Each path below is one point turned by a fixed rotation once a step. After each direction that follows a path, write how fast that rotation turns it, in degrees each step (0 if it stays still).
Each turn is a multiple of 5 degrees from 10 to 175, or 0.
Each row of a path follows its step; steps can be skipped.
Rotation 1:
step 1: [-12  -6  -7   3   4 -23   8   7  -8   1   7  -2  -7  23  -7   1   6  10
 -10   2  21  11 -32  -1  -7  -2  -8 -13  -5  -2   9  14  -9  -2   2  -9
  13   3   1   3   1  10 -12  -8   9  -6  -3  -3 -12 -20  -4 -11  19  -7
  13 -12]
step 3: [ -8 -18   5  14  19 -11  -9  -6  -5   6  -1   9  11  17 -10 -12 -16   6
   2  11   8   2  -9   6  -5 -11  -9 -21 -15   1   5  -4  11  -1   1  -1
 -16  20  21 -13   0 -13   4 -16  -2  -4  -2  11  15   7   4  -9  11 -11
   9  10]
step 4: [ 12  -2  -7   2  26 -19 -17   8  12  17  -2 -11  -9  14 -11 -15   6   6
  -7  15   5   4  -4  -2  -3  -2 -10  -3   3 -13  18   8   4   1   0  -4
 -17  17  -6 -11 -17  -6  14  13   7  -2  -8 -12   2  -4   0  -5  -6  11
 -18  14]
step 6: [ 18  -2  11   3  -7 -11  -8   5  -2  -6  14 -17   7   9  -8   4 -18   4
 -11  -9 -10   4   0 -17  -3   6   0   5  -3   2  20  -3   6   1 -13   4
   2  12  -2 -21 -15   2  -9 -15  -2   8   7 -11   7   6 -13  18  19  -6
 -23  20]
step 7: [ 14  -4  12  -8  11 -11  15  -5  -4 -11  -4  -6  17  14   5  -6   4   7
 -15   0   3   3 -16   2  10   0  26   0   5   9  14   5  13  -2 -11  24
   7   7 -12 -19   7 -12  21  -7   2   2   2   8  14  -9   9   8   4  -3
   7  19]
step 8: [ -3  11   3 -11  22  -3   4   7   5  14  -7 -16  10  -3  21  13   5  -1
   4  -9   5   8 -15  -8  -6  -7  16 -12  -6   7  22  -3   6  -4  -2  -4
  16   9   6 -19   0  11   6   9   8 -10 -13 -22  -4   3   8  23  -1  -9
 -10   5]
step 9: [-10   1  -2   7   4  13  -5  -9  -9 -10   2 -22  -2   9  19   3  -9   0
 -13  23   4   9 -27  -2  -7  16   9   6 -17  16   1  -8  -1   5 -12  13
   7   5   1   5 -10  12  19   2  12 -13   1   3 -19   0   1  10  13  -8
   1   1]
step 11: [ 15 -13  -2   6  17  -1  14 -18  13   1   4   7  -6   3  25 -10 -17  -7
  -7   6   0  17 -17 -13  10  -1  -6 -15   3   5  -1  -2  24  -4   7   9
 -22  -3   7   8   1  18  10  -3  12  10   3  -6  -3   0   4  10  -6  -4
  17   8]
step 14: [ -1  -5   7  23  -3  -9  -8  -2  -8  16   2  -5  -6   0  -4 -11  -7  -1
   1 -12  13  20   1 -12  -7 -17   6  15   8   3   9  -8  22  -8 -13 -19
  -3  17  -1   2   4  -6  -1 -30 -13   2  -1   6  -9  -4   9   6   2 -16
  14   8]
step 15: [  2  -1   0   7  22 -19   4 -12  12  10   3   6  -6  16   9  -7  12  23
   2   9   3   7  -1  -3 -12   0   7  20   7   0   6   2  29  -7   3   8
   1  16  26  -3  -4 -10   3  -7   2 -18  -1  -5   3 -12  -6 -17  -3   3
   8  -3]
Speeds:
[ 1  1  0 -2 -3 -2 -3  1  1 -2 -3  0  2 -5 -3  0  7 -1  2  0 -7 -2 -6 -1
  0  1  1  3  3 -2  0  0  0  4  1  2 -1  6  3  1 -2 -5  4 -1  4  0  3  5
 -3 -7  0  1 -4  0  1 -1] | 140
[ 0 -2  2  1  0 -2  0 -1 -2  5  5  0  4  1  1 -5  3  3  3  4 -3  2  4  4
  2  8  1 -5 -6 -3  0  2 -2  2 -4 -2  3  0 -1 -3 -1 -5 -2  3  1  3  2  0
  1 -3  1  4 -1 -2 -3  2] | 25
[ 1  3 -2 -3  3 -1 -5  5  1 -5 -1  4  0 -1 -5 -2 -3  3 -4  2  4 -4 -1  1
  2 -3 -6 -6 -1  0  4 -1 -5  0  1  2  3  2 -1 -5 -1 -2  1  0  2 -2  0  3
  4  1  0  4  4  2 -3  1] | 20
[-1 -4  2  5 -1  0 -3 -4 -1 -2 -4 -1  3 -1 -2 -3 -3  4 -3 -6 -3 -5  0 -3
  0  3  0  0 -2 -5 -2 -2 -1  5  2  3  5 -3  0 -1 -2  1  1 -3 -1 -2  1  1
 -5  7  3 -2  0 -4 -3  0] | 100
[ 6  1 -2 -3  1 -3  0  0  3 -1  1  2  0  3  4  6  1  3  8 -2 -1 -1 -4 -1
  0 -2 -4  1 -7 -3 -1  1  3  3  7 -1  1  0  1 -2 -3  1 -3  0 -2 -1 -1 -2
  0 -2 -6  0  2 -4 -4  0] | 155
[ 2  0  1 -2 -4 -2  5 -4 -4 -2 -4  1  5 -1  3 -2  0  7 -6  4  0  2 -2  4
  1  0 -4  2 -2  0 -5  0  4 -3 -2  2 -3 -2  2 -1 -3  3  2  1  4 -2  0  1
  5  0 -2 -1  0 -1  2 -6] | 175
[ 2 -2  4 -2 -1  1  1  4  0 -2  1 -4  6  1 -4  4 -3 -1 -1  3 -5  1 -1  6
  2 -5  8  0 -4  1  4 -1 -1  3  1  3 -4  2 -1 -1 -1  3  0  5  0  1 -1 -3
  0  3  0 -3  0  1 -3  2] | 25
